128 stands for zero in the data rows.
What is the hidden score of each row? Scores go from 0 to 16, and 8 is about the middle.
tensor([132, 104, 128, 134, 115, 127, 151, 111]) 10
tensor([158, 148, 140, 140, 146, 146, 151,  99]) 10
tensor([151, 135, 159, 115, 153, 101, 120, 146]) 7
tensor([126, 104, 134, 159, 102, 165, 164, 117]) 2
tensor([164, 135,  96,  90, 102, 139, 102, 152]) 11
tensor([107, 123, 140,  96, 108, 127, 145, 146]) 9
tensor([120, 166, 153,  90, 102,  89,  96, 164]) 8
tensor([132, 129, 115, 165, 165, 133, 133, 141]) 3
tensor([ 88, 166, 102, 134, 108,  95, 139, 129]) 11
tensor([120, 117, 115, 140, 127, 152, 139, 111]) 10
tensor([164, 160, 102, 134,  96, 120,  89, 152]) 4
tensor([164,  98, 115,  90, 121, 114,  89, 152]) 11
tensor([151,  98, 109, 121, 121, 158, 164,  93]) 14
tensor([120, 129, 115,  90, 102, 139, 145, 117]) 16
tensor([145, 135, 159, 102, 146, 101, 102, 158]) 7
tensor([113, 154, 153, 109,  89, 101,  96, 152]) 6
tensor([145,  92, 102, 140, 121, 165, 164,  93]) 12
tensor([164,  98,  96,  90,  89, 108,  89, 129]) 16
tensor([151, 166, 102, 115, 108, 146, 120, 123]) 12
tensor([132,  98, 115, 102, 127, 165, 120,  93]) 16
tensor([126, 160, 140, 140,  89, 114,  89, 164]) 0
tensor([ 94, 129, 166, 128, 121, 127, 164, 141]) 4
tensor([139, 135, 140, 102, 134, 127, 139, 111]) 14
tensor([ 94,  98, 134, 102, 121, 146, 120,  93]) 16
tensor([164, 166, 109,  96,  89, 114,  89, 164]) 8
tensor([ 94, 160, 166, 134, 127,  95,  89, 164]) 2
tensor([158,  98,  96, 102, 121, 165, 157,  93]) 16
tensor([132, 123, 128, 115, 121, 152, 139,  93]) 15
tensor([ 94, 135, 166,  96, 159,  95, 139, 164]) 8
tensor([139,  92, 115, 140, 165, 165, 151,  99]) 12
tensor([ 94, 135, 166, 165, 165, 120, 139, 123]) 4
tensor([101, 166,  90, 159,  89,  95, 151, 152]) 3
tensor([132,  98, 121, 146, 115, 146, 151,  99]) 10
tensor([113, 160, 166, 165, 146, 101, 120, 152]) 0
tensor([126, 117, 115, 159, 153, 133, 151, 111]) 8
tensor([120, 142, 121,  90, 127, 101, 133, 152]) 12
tensor([113, 129, 121, 146,  96, 139, 145, 129]) 5
tensor([101, 135, 121, 146, 165, 127, 151, 158]) 3
tensor([107, 166, 134, 159, 153,  95, 102, 152]) 3
tensor([151, 142, 134, 165, 121, 146, 108, 129]) 1
tensor([ 88, 160, 166, 121,  89, 101,  96, 164]) 2
tensor([145,  92, 109, 153, 146, 158, 145,  93]) 11
tensor([139, 123, 147, 140, 121, 133, 157, 105]) 8
tensor([151, 111, 102, 128, 127, 152, 102, 158]) 4
tensor([132, 148, 128, 121, 115, 120, 102, 164]) 4
tensor([132, 135, 134, 128, 153, 127, 139, 146]) 6
tensor([145, 135, 166, 165, 153, 133, 139, 146]) 0
tensor([132, 154, 140, 128, 153, 108, 114, 141]) 8
tensor([120, 117, 121, 128, 153, 108, 145, 135]) 10
tensor([ 88, 117, 147, 134, 165, 120, 151,  99]) 14
tensor([158, 154, 121, 153, 102, 101, 114, 141]) 3
tensor([164, 135, 115,  96, 121, 139, 114, 135]) 12
tensor([139, 166, 121, 115, 165,  89, 102, 141]) 12
tensor([145,  92, 140, 146,  96, 158, 151,  93]) 8
tensor([132, 123, 147, 159, 121, 158, 164,  99]) 5
tensor([126, 123, 115,  96, 127,  95, 127, 164]) 10
tensor([139, 111, 109, 102,  89, 146, 145, 117]) 13
tensor([113, 142, 166,  90, 134,  89, 114, 158]) 9
tensor([145, 123, 147, 165, 121, 152, 127, 117]) 2
tensor([ 94, 135, 153, 146,  89, 139, 102, 105]) 8
tensor([139, 117, 153, 159, 121, 152, 151, 105]) 4
tensor([151, 111, 140, 165, 153, 133, 157, 105]) 5
tensor([126, 135, 121, 121,  96, 146, 164, 117]) 10
tensor([ 94, 135, 153,  96, 165,  89, 164, 152]) 11
tensor([132, 123, 102, 146, 127, 158, 139,  99]) 12
tensor([151, 148, 153, 165, 121, 101, 102, 146]) 0
tensor([113,  92, 134, 134, 127, 127, 164,  93]) 13
tensor([ 88, 166, 159,  96,  89,  89,  96, 158]) 8
tensor([ 88, 117, 166, 134, 140, 108, 114, 123]) 8
tensor([158, 142, 109, 102,  89, 146,  96, 164]) 6
tensor([126, 135, 121, 102, 140, 127, 139,  99]) 16
tensor([132, 111,  96, 134, 153, 165, 164, 117]) 11
tensor([145, 129, 121, 109, 146, 133, 151, 105]) 16
tensor([113, 154, 115, 128,  96, 108, 145, 111]) 12
tensor([ 88, 166, 166,  96, 165,  89, 127, 135]) 14
tensor([132, 104, 140, 153, 159, 133, 127, 146]) 2
tensor([ 88, 123, 115,  90, 127, 127,  96,  99]) 16
tensor([ 94, 111, 140,  96, 146, 146, 139, 164]) 7
tensor([101, 154, 153, 121, 127, 101, 102, 164]) 4
tensor([126, 123, 121, 134, 115, 114, 133, 135]) 7
tensor([164,  92,  90, 134, 127, 152, 127,  99]) 14
tensor([164,  92,  90, 153, 140, 152, 133, 117]) 8
tensor([120, 117, 159, 159, 153, 146, 139, 111]) 5
tensor([107, 160, 166, 128, 134,  95, 108, 146]) 5
tensor([113, 142, 140, 165, 159, 133, 127, 135]) 3
tensor([126, 111, 128, 109, 146, 127, 127, 158]) 7
tensor([126, 154, 153, 128,  89, 114,  96, 129]) 6
tensor([101, 135, 166, 159, 146, 108, 164, 117]) 5
tensor([126, 166, 109,  90,  89, 101,  89, 158]) 11
tensor([158,  98,  90, 109, 102, 165, 145,  93]) 16
tensor([ 88, 166, 159,  96,  89, 120,  89, 158]) 7
tensor([120, 142, 128, 102, 146, 108, 164, 117]) 16
tensor([151, 104, 121, 140, 108, 165, 151, 105]) 8
tensor([ 88, 111, 153, 109, 140, 139, 108, 105]) 15
tensor([132,  98, 121, 153, 153, 146, 151, 111]) 8
tensor([158, 104, 109, 159, 134, 139, 102, 105]) 9
tensor([120, 135,  90,  96, 102,  89, 127, 164]) 11
